In the data rows, the value 128 means zero.
Two rows play each game, the first against the second. How much does the first row win by? 20 is about a draw, 40 a big win and 0 a big loss. Wins can go round in a circle: one row can beat a second, the second a third and the third the first. Each row has two weighted sums of its numbers, A and B, taken from their middle values. A row wins by its A times the other's B, less its B times the other's A.
[117 202 112 119 182 117 188  92 112 178 189 153 160 142  94  93  96  92
  94 137]
[127 133 143  94 102 114 108 106 113 116 134 194 106 234 101  93 126  99
  92 111] -> 24
[ 99  89  91 179  90 240 145 109 188 100  89 134  89  90 123 118  96 145
  92 109]
[158 146 137  94 138 103 153  92 109 121 105  94 141 135 146 118 100 123
 110 151] -> 21
[ 90  89 117  94  93 153  97 168 145 143 162 139  98 102 107 132 126 142
 109 104]
[ 90  97 172 110 108 115  92  92  93  93 162  94 132  99 133 129  98 134
 104 118] -> 20
[ 90  89  91 255  90 228 211 153 123 195  89  96  91  90  92 101  96 159
  92 147]
[211 140 162 155 175  96  92  92  93 117  97  94 154 203 112  96 117 102
  92 151] -> 20
[ 90 118 109 178  90 147 154 183 119 161 162 142 107  90  92  93  96 135
  92 139]
[209 180 150  94 190  95 148  92 104 121 135 133 156 207 116 154 100 141
 153 184] -> 22
[106 118 120 187 109 110 112  92  93  93 230  94 193 134  92  93 171 112
  92 173]
[208 166 108 168 151 108 153  92  93 109 126  94 154 224 104  93 121  97
  92 159] -> 18
[143 139 131 118 149 102 109  92 107  93 104  94 150 197 142 113 117 168
 110 143]
[151 158 170  94 158  95  94  98  93  93 123 120 128 189 213 123 124 138
 214 102] -> 30
[189 208 151 124 214  95 148 117 181 104 127 202 121 164  92 103 104 101
 138 145]
[ 95  89  91 237  90 255  92 133 204 145  89 207  89 156  92  94 108 155
  92 125] -> 24
[105 127 174 112 106 127 104 159 116 146  89 144  89  90 255 154  96  90
 176  91]
[104 124 154 119 116 106 101 128 143  98 153 179  92 130 140 118  96 112
 130  91] -> 21
[113 108 121 149  99 112  96 146 143 143 115 160 104 132 111 121 126  90
 154 107]
[145 155 174  94 168  97 175 118 112 126 152 124 157  94 116 127 107 101
 132 142] -> 21
[175 130 115  98  90 123 101 138 164  93  89 231  89 161 163 206  96  90
 255  91]
[104 118  91 162 123 109 133 100  93 116 155  94 141 120  92  93 134 129
  92 112] -> 16
[127 141 191  94 147  96  92 110  93  93  94  94 115 152 193 151 100 131
 112 103]
[121  91 131 113 117 124 168  92 100 111  93  94 122 141 200 150 158  90
  92 116] -> 21
[110 137 100  94 137  98 117 104 110  93 111 135  89 135 106 102 107 153
 101 116]
[170 150 191  94 170  95 205  92  93 111 105  94 159 161  92  93 103 119
  94 135] -> 21
[ 98  94 138 124  90 146  92 115 113 144 169 140 100 157 114  93 107 105
  93 134]
[221 164 190 152 183 134 238 109  93 159 102 141 202 174  92  93  96 101
 100 142] -> 21
[129 152 109 155 129 101 121 177 171 144 103 155  89  98 116 110 104 144
 156 107]
[103 120 119 104 122 105 172 127 133  93  89 162  89  90 116 113 105  96
  92  91] -> 19
[ 97 128 128 119  99  99 109 144 108  96 204 144 131 132  95 111 125 152
 140 100]
[131 136 123  94 151  97 103  99  93 106  96 109 118 140 105 116 121 121
 121 104] -> 25
[116 144  91  94 122  95  92 106  93 139 136 101 140  99 151 161 199 106
 153 164]
[126 187 203 134 138  95 107  92  93  93 121 106 139 133 122 112 114 143
 104 118] -> 13
[213 163 172 114 174 140 145 173 124 130 135 105 149 112  92  95 111 157
 119 119]
[ 90  89  91 112 110 157 126 169 162 167 106  95 114  90 120 123 112 146
 119 109] -> 19
[ 90  89 149 115  90 186  92 133 154 214 124 145  89 133 122 134 107 105
 117  91]
[154 219 104  94 158  98  92 122 151 100 123 167 156 135 122 147 155 202
 169 160] -> 22
[195 158 169 166 118 119 217  92 117 120 118  94 153 188  92  93 121 215
  92 117]
[157 119 126 108 110 137 163 225 165 188  89 172 131  92 140 141 129  90
 180 141] -> 17
[111 108 218  94 101 115 119 104 160  93 115 165  89 102 125 120 111 146
 100 111]
[142  94 237  94  97 122  92 169 169 199 148 176 144 206  98 120  96 131
 167 127] -> 24
[168 153 118 100 161  95  92 170 131 111  89 123 114 171 149 119 170 231
 138 140]
[108 126 164 101 106 108 106 116 105 103 124 107 158  90 178 188 190 117
 162 109] -> 18
[108  89  91 188  90 177 107 139 132 137  89 174 125 117 114 125 142  90
 153  97]
[ 90  89  91  94  90 169 118 157 182 173 124 202  89 125 142 149 136 113
 153  91] -> 20
[137 205 134 110 177  95  92 103 131 124 132 112 122  90 173 210 199 174
 222 159]
[154 125 134  94 139 111 120 120 107  93  99 137 144 179 144 116  96 155
 170 101] -> 16
[ 96 117 118 166 101 133 189 108 107 103 161  94 136  90 114  93 125 146
  92 110]
[154 153 130  94 157 102  92 114 133  99 121  94 149 116  99 111 143 152
 101 166] -> 16
[191 146 153  94 152  95  92 160 125 106  98 109  98 105 160 132 125 195
 131 125]
[ 90  89  91 211 212 146 208  92  93  93 126  94 193 115 153 157 255  90
  92  91] -> 8
[153 199 127 118 170 153  92 126 141 198 185 121 172 117 121 133 142 117
 106 184]
[ 97 112  91  94 127 129 126 187 107 118 165 147  89  90 135 117  96 129
 128  91] -> 31
[158 154 146 101 167 111 173 109 128  93  89 102 168  90 106 121 111 167
 122 115]
[115 110 135 154 106 123 142  92  99 104 193  94 115 104 133  93  96 107
  92 124] -> 25
[124 142 104 110 152  95 116 127 116 114 137 131 132 124 133 124 117 124
 144 116]
[129 141 124  97 156  95  92 167  96  93 183 144  89  90  92  93  96 126
  92 129] -> 24
[ 90  94  94 124  90 151 141 120 152  94 139 108 119  90 109 114 108 169
 128  91]
[ 93  89 150 255  90 255 255 195 255 171  89 248  89  90 194 171 191  90
 201  91] -> 29
[ 97 101 115  94  97 144 145 150 146 134 132 136 104 123 135 129 123  90
 133  91]
[ 90  89  91 208  90 249 150 150 126 115 101 123  89 108  92  93  96 166
  92 166] -> 14
[146 113 152 177  90 153 158 136 125 194  89 165 123 189  92 104 114 101
 117 127]
[150 147  95  94 180  95 113 114 105 107 146 133  94 125 109  93 113 158
  92 143] -> 12
[ 90  90 161 125  90 160 152 123 135 116  94 102  93  90 213 153  96  90
 125  91]
[164 169 126  94 156  96 106 101 112 117 124 137 152 170 145 179 144  99
 182 165] -> 17
[120 129  91 130 141 118 129 112  93 108 159 100 149 117 108 101  99  99
 117 134]
[ 91 111 104  94 106 132 127 135 119 116 136 136 133 104 117 120 128 114
 146 110] -> 20
[210 187 255 201 206 134 171  94  93 154 165 128 180 224 125 107  97 162
 152 189]
[166 135  91 169 123 119 140  92 134  98  89 123 144 171  92  93 143 167
  92 146] -> 12
[157 171 164 189 158  95 191  92  99 117 172 140 158 181  93  98  98 124
 103 121]
[ 90  89  91 105  90 212 137 207 236 160  89 211  89  90 123 169 110 158
 182  91] -> 11
[ 93 114 107  94 122 134 117  92  93 114 152 115 123 123  92  93 105 128
  93 126]
[ 94  89  95 152 137 205 154 125 180 112  89  94  89  90  92  98  96 162
  92 118] -> 18
[126 132 110  94 119 104 147 130 131  93 113 134  89 110  92  93  96 141
  92 151]
[ 90  89 148 132 113 148 123  98  96  94 117  94 121 119 140 143 102  90
 110  91] -> 23
[ 90  89 147 166  90 157 155  98 159 175 197 102 122 129 111  96 138 113
  92 117]
[ 90  89 133 114  90 161  92 174 106 118 160 143 120 124 191 186 123  90
 175  91] -> 24
[181  89  91 218  90 193 122 103 174 180  89 149  89 203  92  93  96 164
  92 186]
[131 141 170 141 110 130 161  99  99 161 122 108 130 104  92  93  96 112
  92 135] -> 14
[ 90  96  95  94  90 169  92 223 136 146 165 173  89 150  92 116  96 140
 163 114]
[125  89  91 202  93 191 182 142 102 116  89 123 128 123  92 107 174  90
  99 106] -> 21
[ 90 108 113 127 114 151 156 115  93 100  99 109 104  90  99 107 115 131
  92 128]
[128 134 114 122 149  97  99  92  93  93 180  94 164 100 146 131 100 124
 125 136] -> 21
[187 184 121 130 128 105 106 111 112 138 151 174 189 203 114 190 255 133
 200 235]
[127 143 140 111 148 105 118  92 111 104 130 119 145 151 143 159 129 121
 171 122] -> 22
[177 142 131 152 162  95  92  92  97  93 122  94 169 163  92  93 125 175
  92 136]
[125 131 152 141 123 105 118 132 122 129 105 162 103 156  92  93  96  98
 138  96] -> 13
[184 134  96 109 108 112 143 203 135 117  89 131 136  90 183 118 174  90
 144 123]
[101 112  98  96 112 143 120 139  97  93  92 112  89  90 131 113 102 135
 108  91] -> 19
[128 153 117 113 123  95  92  92  98 135 163  97 143 145 129 114 112 120
 105 140]
[ 90  91 109  99  90 120 121 130 183 147 153 189 135  90 125 170 140  93
 145  91] -> 19
[114 121 164  94 134 116 175  92  93 109 145  94 173 117  92  93 108 104
  92 155]
[106 125 137  94 132 125 133  92  93 101 192  94 149 154 106 110  96 131
  92 134] -> 28
[121 138 140 123 149 113 116 108  93 145 162  94 145 130 109 114 112 129
 123 137]
[122  89 130  94 102 125  96 114 166  93 120 132  89 181 137 156  96 126
 154  96] -> 20
[105  89 135 152  94 196 160  92 147  93 163  98  89  98 123 103 130 164
 102  91]
[154 164 109 132 153 106 109  92  93  93 179  94 147 154 158 135 160 125
 103 210] -> 29
[ 90  89  91 207  93 255 153 133 132 149  89 115  89  90  99 122 128  98
  92  91]
[179 163  92  94 163 106 120 192 138  93 105 204 126 132 184 189  96 123
 255 112] -> 22
[134 160  91 124 187  95  92 125  93  93 130 114 110 169 102 103  98 124
 121  91]
[144 148 171  94 118 114 139 158 105 137 120 167 152 107 133 120 102 118
 146 117] -> 19
[ 90  97 134 105  90 134 101 123 100 101 122  99 122 132 157 120  96  90
 144  91]
[179 141  91 157  93 130 139 196 159 212  89 132 171  96 201 154 210  90
 181 234] -> 22
[101 130 108  96 128 125 126 168 129 120  89 133 141  90 246 227 219  90
 188 122]
[150 167 128  94 125  96  92  92  97  95 127  94 154 214  92  93 180 215
 108 174] -> 14
[147 168 124 103 159 111 112 110  95 143 120  94 152 136 183 200 167 156
 187 222]
[109 134 117 151 128  95 118 104  93  95 167  96 155 127  92  93 108 132
  92 122] -> 19
[148 169 125  94 161  95  92  95 121  93 146  94 126 136 103  93 137 178
 114 143]
[ 98  89  91 198  90 199 148 124 149 150  89 187  89 142  92 100  96 146
  92 159] -> 19
[145 137 117 112 151 100 125 150 121 131 103 151 148 104 171 184 141  90
 192 140]
[106 107 147 127 124 154 154 115 112 101 121  94  97 125 123 100 117 112
 100  91] -> 17
[137 197 100 139 167  95 114  92 130 100 101 115 119 163 100  93 116 146
 107 117]
[ 90  89  91 144  90 175  92 100  93 135 196  99 119 136  92  93  96 109
  96 131] -> 17
[150 155 132 145 121 130 179  92  93 137 181  94 167 164  92  93 142  98
 109 163]
[117 117 109  94 102 118 113 142 189 143  97 208 136  90 177 196 130  90
 255  91] -> 14
[ 90 113 110 121 127 125 128 116 122 102 114  94 127 128  92  93 172 162
 125 116]
[102 123 154  94 143 101 134  92 130  93 131  94 154 118 159 203 146 134
  92 105] -> 18
[ 90  89  91 107 108 139  94 108 109 111 183  94 137 121 137 165 148  90
 136  91]
[104 114  92 123  90 108 100 104  93 143  97 131 173 157 120 117 144 122
 122 144] -> 18
[ 90  89 160 250 115 186 255 226 186 127  89  94 101  90 164 133 202 148
 104  91]
[ 90  89  91 180  90 233 232 201 189 234  89 190  89  90 143 182 128  90
 154  91] -> 17
[118 132  98 106 104 105 102 112 146  93 163 111 119  90 130 127 130  90
 109  91]
[150 148 167 113 143  99 123  92  93  93 150  94 145 154 107 113 124 164
 119 132] -> 19
[121 154 119 111 161  95  93  96 103 141 158  96 127 137  92  93  96 114
  92 177]
[ 90 110 124 109  90 136 116 118 140  93 119 156  89 150 141 131 114  96
 156  91] -> 20
[140 137 127  99 160  95 118 151  93 107 125 122  91 138  92  93 101 119
  92 155]
[133 194 197 133 215  95 115 110 123 107 152 164 114 124 114 115  96 111
 140 120] -> 15
[ 90  89  91 219  90 255 205 209 165 154  89 195  89  90  92  95  96 161
  92 190]
[120 113 135 122 129 121 136  92  93  93 176  94 139 109  92  93  96  97
  92 159] -> 19
[ 90 110  91 108 105 155 108 251 185 148 116 133  89 101 103 138 111 171
 136  91]
[144 185 109 113 210  95 133 156 151 106 156 155 105 106 134 155 116 127
 170 147] -> 22
[173 130 112  94 196  95 162 117  93 121  89  94 191 133 173 117 145  90
 124 153]
[215 140 118 156 137 148  92  92  93 166 129  94 127 190 111  93 122 140
 112 173] -> 17
[121 121 100  99 138  97  97 132 128 111 114  96  92 121 140 141 146 154
  92  91]
[ 92  89 106 101  90 132 180 144 135  97 124 101 131  94 182 156 165  90
 154 110] -> 10
[168  99  91 155  90 107  92 156 178 205  97 216 159 158  95 120 168  90
 141 132]
[130 160  95  98 134  95 121 101 115  93 151 111 117 134  95 116 143 125
 108 138] -> 12
[194 161 209 201 138 120 172 132 141 204 114 139 202 133  96 121 163 121
 173 134]
[186 199 139 104 183 123 135 160 148 214  89 162 247  97 147 197 255  90
 241 221] -> 16
[130 133 163 106 116 103 113  92 194  93  89 111  89 146 132  93  96 197
  96  94]
[108 125 114  94 104 104 103  92 155  93 165 151 108 171 158 176 118 119
 156  98] -> 25
[168 195 141 153 197 108 114 138 149 132 172 172 153 116 117 106  96 111
 157 121]
[146 152 138  94 144  96 113  96  93 114 124 129 148 196 232 207  96 150
 244 142] -> 20
[115  89  99 140  90 186 121 255 255 255  89 249  89 105 203 255 240  90
 198  91]
[136 151 102 121 132 113 147 100  93 144 135  94 178 125  94 100 152 122
 111 133] -> 17
[ 90  89  91 135  90 176 110  92 150  98  89 123  89 108 120 165 143 118
 133  91]
[142 139  91 164 148  95 104  92  93  93 184  94 150 132  92  93  96 133
  92 187] -> 18
[ 90  93  91 147 124 125 119 108  95 105 125  94 159  90  92 130 132 113
 108  95]
[ 96  96  91  94  90 139  93 167 177 116 169 158  89 167 136 157 105 131
 157  91] -> 24
[134 128 106 117 120 119 109  93  93 148 112  94 142 163 117 111 172 120
 153 136]
[197 134  97 166 117 112  92  92  93 138 145  94 137 153  92  93  96 163
 119 138] -> 25
[158 205 121 140 171 123 105  92  93 108 128  94 173 144 125 156 228 120
 166 215]
[ 90 117 209 132 106 139 160  97 129  94 158 103  89  90 134  93 111 113
  92 161] -> 19
[114 145  97 107 130 109 117  92  93 186 233  94 150 125 120 109 109 121
  92 180]
[109 103 175 130 109 163 224  95 160  93  89  94  89  90 142 112 106 149
  92 119] -> 14
[166 200  91 147 226  95  92 123 108 110 146 176 173  95 103 106  98 100
 134 136]
[152 180  92 137 166  95  92 106 124  93 102 105 139 136  92  93 112 156
 101 116] -> 21
[ 90  97 198  94  90 149  92 137 203  93 153 191  89 168 121 148  96 208
 135  91]
[184 225 183 186 237  95 232 136 136 121 143 192 128 185  92  93  96 105
  92 137] -> 35
[130 119 125  94 129  95  92 186 155 121  89 212  89  90  92  93  96 168
  92 122]
[176 131 159 103 150 118 185 124 106 152 123 108 175 124  92 112 100 124
 100 137] -> 34
[159 190 137  97 192 101 153 130 121 130 159 146 149 133  96 118 120 119
 132 155]
[179 159 232 113 149  95 196 136 156  97 134 169 125 132 118 152 160 120
 151 107] -> 21
[152 164 131  94 148 100  92 117 112 131 180 102 140  90 152 137 145 130
 146 165]
[151 171 130 107 147 105 101 119 167 117 125 142  95  90  92  95 104 168
 123 100] -> 22
[198 129 115  96 119  95 131 120 140 204 127 143 239 141 198 230 230  90
 185 255]
[224 163 132 142 149 142  92 103 101 113 127  94 141 144  92  93  99 159
 124 145] -> 30
[164 198 125  94 165  96  92  96 135 103 114 149 137 181  98 131 152 126
 139 139]
[ 90 110  91  94  90 124 127 121 160 174  89 158 148  90 178 192 136  90
 186  95] -> 20
[134  90 126 109 123 120 165  92  95 152 140 110 170 124 106 138 144 144
 131 122]
[119 120 112  94 146 113 121  92 132 112 114 100 118 135 111 115 106 183
  97 130] -> 22
[135 139 112 118 127  95  95  92 122  93 120  94 136 129 109  93 137 163
  92 138]
[241 107 107 175  95 118 220 179 152 165  89 114 193 128 163 149 226  90
 105 150] -> 19
[179 152 122 166 151  97 133 145 164 139  89 139 109  90  92  93  98 186
  99 141]
[118 145 117  99 126 112 120 117  93 105 159 110 144 110 162 145 133 145
 161 105] -> 15
[ 90  89  91 252 121 155 255 109  93 111 118  94 181  90 248 233 255  90
 112 100]
[ 96 136 108 161 101 124 130 112 121 109 108 131 102  90 114  93 119 167
  92 156] -> 35
[ 90  89  91 156  90 127 104 126 121 154 128 123 160 108 109 136 124 114
 121 127]
[180 157 226  94 172 104 162  92  93 154 149  94 138 100 204 184 120 143
 181 236] -> 17
[114 138  91 105 114 109 106 131 137 147 124 167 125 114 158 138 135  96
 149 138]
[105  94 131 100 113 157 114 122 153 173 129 107 129  90 135 151 135  90
 125 115] -> 22
[ 90  89 178  94  90 177 138 149 230 131  89 140  89  90 182 206 122 151
 160  91]
[155 173  94 127 119 122  99  92 111 111 139  94 146 175  92  93 134 169
 100 116] -> 27
[132 131 127  94 130 109 116 110 117 115 116 123 120 188 196 201 145 131
 172 146]
[ 90 131 160 255  90 216 241 130 119  93  89 133  89  95  92 117  96 255
  92 255] -> 18
[102  89 118 168  90 156 241 172 165 148  89 107 105  90 161 162 158  90
 104 109]
[135 129 172  94 168  95 110  93  93  93 163 104 102  98  96  93  96 124
  92 173] -> 29
[ 90  89 117 230  90 214  92 107  99  99 100 102  89 109 102  96  99  93
  93 134]
[134 162 103 156 122  95 123  92  93 107 207 106 130 127  92  93  96 103
  92 175] -> 18
[ 94 112 114 112 137 102 116  98  94 114 156 104 129  93  92  93 105 105
  92 118]
[178 229 143 110 165 206  92  92  93 192 102 113 147 126 151 173 156 132
 197 255] -> 24
[ 90  89 108 230  90 148  92 118 109 223 183 126 144 165  92  93  96 164
  92 143]
[ 90  89  91 166  90 210 103 195 178 131 117 150  89 142  92  93  96 134
  92 143] -> 24
[ 90 113 100 135  90 145 130 150  93 113 130  94 105  90 118 112 136  98
 103 143]
[120 128 130 126  94 121 112  92 123  93 123  94 136 187  93  94 146 161
 115 110] -> 17
[109  89 135 158  90 173 126  92 158 129 163 133  89 156 121  93 104 144
  92 170]
[155 158  91 122 131  95  92  92 124  93 131  94 147 208  92  93 178 176
  96 160] -> 22
[120 141 123 105 150  95 111  92  93  93 191  94 143 148 134 133 136 123
  94 158]
[132 136 228  94 129  95 160 129 156 107  94 201  89 151 108 101  96 161
  92 123] -> 24
[127 134 120 121 131  95 147 103 100  93 100 126 116 110 111  93  96 115
  92 120]
[107 103  91 148 153 111 139  92  93 124 212  94 196 121 114 136 164  90
  92 118] -> 18
[116 133  91 130 116 126 129 120 129 121 151 112 133  91 105 132 160 118
 126 101]
[148 138 139 138 144 101 195  92  93 115 169 130 167 122  92  93 100  90
  92 132] -> 19
[145 142 187 173 120 116 130 115 109 143 128  94 144 105  92  93 108 127
 104 127]
[ 90 124 165  98 119 151 160  92  93 116 137  94 155 127  93 108 107 141
  92 146] -> 27
[135 119 145  94 119 113  92  92 114  93 121 118 112 176 133 150 151  96
 125 114]
[ 95 114 117 133 120 115 118 144  93 127 139 114  89 113 151 112 125 101
 110  96] -> 16
[136 138 100 131 153  95 125  92  93  95 142  94 153 158 108  94  96 106
  99 139]
[148 200 135  94 132 199 114 112 123 199 124  94 178  90 125 149 208 191
 158 193] -> 21
[ 98  89 115  94  90 131  92 152 159 109 148 156  95 170 131 148 157 141
 156  97]
[ 90  89 107 125 115 146 106 110  93 166 137 114 166 114 137 161 148 107
  98 112] -> 20
[119 117 116  94 166 103  92  98  93  93 175 103 137 134 147 114 102 115
 139  91]
[110  98  94 169  90 118  92 119 137 144 188 174 112 204  92  93 110 103
  92 137] -> 21
[124 133 110 108 123  95 114  92 136  93  89  94 100 154 131 103  96 180
  92 117]
[ 90  89  91 123  90 232  92 211 174 148  95 190  89 124 140 168  98 125
 133  91] -> 20
[ 92  95 127 130  99 119 126 119 127 114 140 104 104  96 132 124  97 123
 128  91]
[ 90  89  91 113  90 204  92 235 166 166 122 255  89 148 170 198 159 125
 218  91] -> 20
[126 148 134 150 117 119 173 121 146 112  89  94 111  90  92  93  96 255
  92 204]
[143  89  91 127  90 135 148 233 255 224  89 232 137  90 171 215 172 135
 202 143] -> 15
[188 246 138 190 208 121  92  92  93 108  99  94 142 255 167 118 209 246
 166 190]
[139  94 194 112  90 124  95 120 127 103  89 140 114 193 184 195 135  95
 182 103] -> 18
[ 90  97  91 139  90 190 207 202 107 150  89 135  89  90  92 110  96 127
  92 163]
[167 152 134 159 139 105 131 158 102  98 167 132 143 142  92 111  96 104
 119 124] -> 20
[128 120  97  94  95 126 128 151  99 141 110 147 158 124 120 111 114  90
 131 145]
[147 166 110  95 157  95 124 130  99  93 155  96 153 104 104  98 108 147
 127 146] -> 21
[107 108 139 104 110 148 102 163 118  93  89 187  89 112 159 112  96  90
 181  91]
[142 166  91 130 160  95 117 130 144  93 153 126 113  90  92  93 110 203
  92 176] -> 21
[ 90  89  91 149 169 135 142 122 108 165  89  94 182 129 171 217 255  90
  99 104]
[169 185 139 184 183  99 173 132 122  96 122 178 147 180  92  93  96 115
 135 115] -> 17
[206 141  99 148 130 114 130 201 151 127  93 132 121  90 140 138 172 108
 121 174]
[ 98 123 171 129 118 143 144 109  93 108 150  94 142 108  92  93 102 102
 102 139] -> 25
[129 121 134 143 108 118 152 188 120 108 111 120  89  90  92  93  96 169
 109 122]
[ 90  89  91 232  90 255 115 170 184 156  89 171  89  94 103 162 125 109
 135  91] -> 30
[ 90  97  91 114  94 151 158 143 109 194  89 118 153  91 209 200 174  90
 174  91]
[125 128 120  94 139  96 126 130 108 133 115 113  98  94  98 105  96 123
  94 138] -> 31
[ 90  96 137  94  97 128 156 178 112 144 116 114 112 103 160 179 150 133
 105 121]
[ 90 118 112  97 104 138 173 125 104  93 137  97  93  90  92  93  96 108
  92 151] -> 20
[137 132  94 142 112 118  92 129  93 145 137 113 166 150 149 110 138 100
 123 126]
[ 90  91 139  94 127 149 112  92  95  93 129  94 151  97 127 142  96 143
 115  91] -> 13
[ 90  89  91 162 105 144 156  92  93  96 127  94 171 123 253 226 227  90
 186 100]
[134 154  96  99 177 109 121  92 107 111  89 123 152 143 108 225 222  90
 112 148] -> 34
[105  93 110 147  90 141 102 129 133 152  89 120 149 142 160 143 140  90
 134 115]
[151 126 179  94 120  97 141 126 128 113 107 141 140 129 225 211 172 103
 255 165] -> 19
[ 90  98  91 173 115 193 144 112  99 122 109  94  89  90 101  98  96  99
  92 107]
[ 99  89 139 108  94 169  92 164 234 161 105 143  89 146 157 189 124 140
 174  91] -> 22
[156 160  91 116 180  95  92 110 119  93 172  98 111  90  92 102  96 130
  92 137]
[255 166 211 114 170 166  92  92  93 128 124  94 153 208 212 127 157 140
 127 255] -> 24
[117 142 180 100 124 116  92 112 125 105  89  98 118 110 221 139 109 137
 167 102]
[103 122  91 126 127 125 160  94 104 109 100 106  89 117  92  93  96 154
  92 238] -> 20
[144 197 142 131 168 127 106  99 101 160 198 101 172 132 110 139 146 154
 159 184]
[151 180 131 134 154 107 111 115 143 165  89 158 138  90 111 118 109  90
 135 105] -> 19
[162 118 111 124  91 139 133 178 182 163  89 226  89 104 132 123 138 102
 166  91]
[126 124 128 123 140  95 114  92  96  93 144 119  94 139 101  93  96 144
  92 178] -> 21
[ 90  89 136  94  98 150 115 143 122  93 107 161  89 116 159 141  96 156
 144  91]
[115 126 152  94 160  95  97 106  93 102 118 132 121 103 127 124 109 123
 137  91] -> 21
[130  93  91 138  90 168 146 141 169 192  89 231  89 173  92  93 105 131
  92 135]
[113 117 124 138 112 123 123  92  93  93 148  94 130 155 100  94  96 142
 103 109] -> 26
[ 90 106  91 158 126 116 137  92  93 179 186 100 152 113  92  93  96 131
  96 115]
[163 135 189 108 158  95  92 120  93 103 137  94 116 183 227 106 107 123
 160  99] -> 20
[145 147 101  94 157  95 116 128  93 108 101 127 114 103  92  93 108 146
  92 147]
[125 103 118  97 139 122 144 127 112 122 135 101 106 153 101 108 125 128
  92 112] -> 17
[ 90  93 245  94  90 154 178 212 188  93 106 203  89 106 244 185 111 137
 202  91]
[ 96  93 127  99 102 136  92 150 116  93 136 115  96 124 167 156 102 121
 154  91] -> 19
[119 117  91 144 110 109  94 112 100 110 128 105 162 116  92  99 124 116
 118 123]
[143 120 255 117 102 119 255  92  93 157 119  94 141 117 105 105 106 102
  92 112] -> 21
[127 162 134  94 181  95 104 122 197 116 120 249  89  90 146 123 108 206
 147  91]
[139 136 239  94 165  95 130  94  95  93 115  94 117 141 141 126 103 179
 114  91] -> 18
[203 253 145 149 255  95 122 210 173  93 178 253 131  90  92  93 111 182
 105 119]
[125 114 119 182 128 158 163 197 237  93  89  94  89  90  92  97 167 255
 101  91] -> 14
[132 144 104  94 153 103  92 119  93  93 121  94 152 166 129 114 101 135
 110 151]
[125 143 100  96 161  95  92  92  96  93 114  94 101 118 161 140 136 139
 126  91] -> 25
[ 90  89  91 154  90  95 255 177 166 185 107 154 165  90 255 255 255  90
 243 255]
[255 170 103 182 255 125  92 144  93 106 115 114 153 202  92  93  98 128
  92 173] -> 36
[168 128 208  94 128 117 195 133 118 205 152 138 176 118 121 111 125  90
 119 137]
[163 154  91 105 108  95  96 229 147  93  99 212  89  99 145 123 149  90
 193 103] -> 19
[115 134 114 107 141  99 114  92  94 112 121 108 129 174 185  93 124 114
 162  91]
[ 90  89  99 131  90 187 121 134 134 112 135 118  89  90 108 118 109 106
 104 101] -> 13
[120 145 138 109 190  95 129  92  93  93 134 140 126 186  92 102 103  98
  92 121]
[ 90  96 123 103  98 147  99 181 155 161 116 127 102 103 159 183 125  98
 163 108] -> 21
[109  89  91 255  90 241  92 146 176 255  89 170  99 195 123 152 145  90
  99  91]
[ 90  89  91  94 122 141 110 126 154  93 111 111  89 125 128 141  96 144
 135  91] -> 23
[ 97  89 115 213 109 200 154  92 111  93 199  94 124  90  92  93  96 144
  92 148]
[ 90 109  91 118 108 146 145 129  93 124  99 101 116  90 109 122 103  95
  99  92] -> 20
[136 127 161  97 125 108 153 105  93 104 111  94 153 138 136 116 115  90
  92 129]
[ 90 103 163 114  90 138  92 141 118 129 191 147 102 101  93  97 113 119
 107 108] -> 21
[139  91  93 132  98 129  92 181 188 150 105 149 116 203  92  93  99 150
 146 129]
[152 140  95 136 157  95 132 109 105 113 149 108 154 107 111 111 126 116
 122 119] -> 18
[129 109 136 121  96 131 131 130 147  98  89 188  89 147 108 117  96  90
 116  91]
[140 158 104  94 117  95 105 137 104 107  89 137 113 162 160 137 190  90
 168 150] -> 10
[127 117 160  94  93 145 134 136 113 216 111 135 145 171  92  93  96 131
 118 113]
[113 109 191  94 108 134 144  99 152  93 121 117  89  97 146 165 119 208
 144  91] -> 21
[145 124  91  94  93 134 110 170 192 152  89 161 104  90 125 141 121 145
 153 111]
[210 174 101  94 120  98  92 123 176  93  89 113 135 153 188 157 141 141
 131 187] -> 27
[ 90 118  91  94 106  95 139 192 113 169 101 122 194  90 255 200 188  90
 204 192]
[ 90 109  91 128 135 148 110 115  93 125 129  94 145 108 135 133 149 104
 119  91] -> 14
[112 109  91 148 103 115 103  92  93 107 104  94 169 129 165 159 251  90
 171 162]
[ 93  89  91 171  90 145 100 194 160 162 100 162 135 111 145 172 161  90
 151 113] -> 22
[124 115 255 132  93 122 114  92 118 144 117 106 142 193 220 109  96  90
 144 117]
[116 151 119 143 139  95  92 144 118 131 152 115 148 108 139 141 129 123
 196 111] -> 26
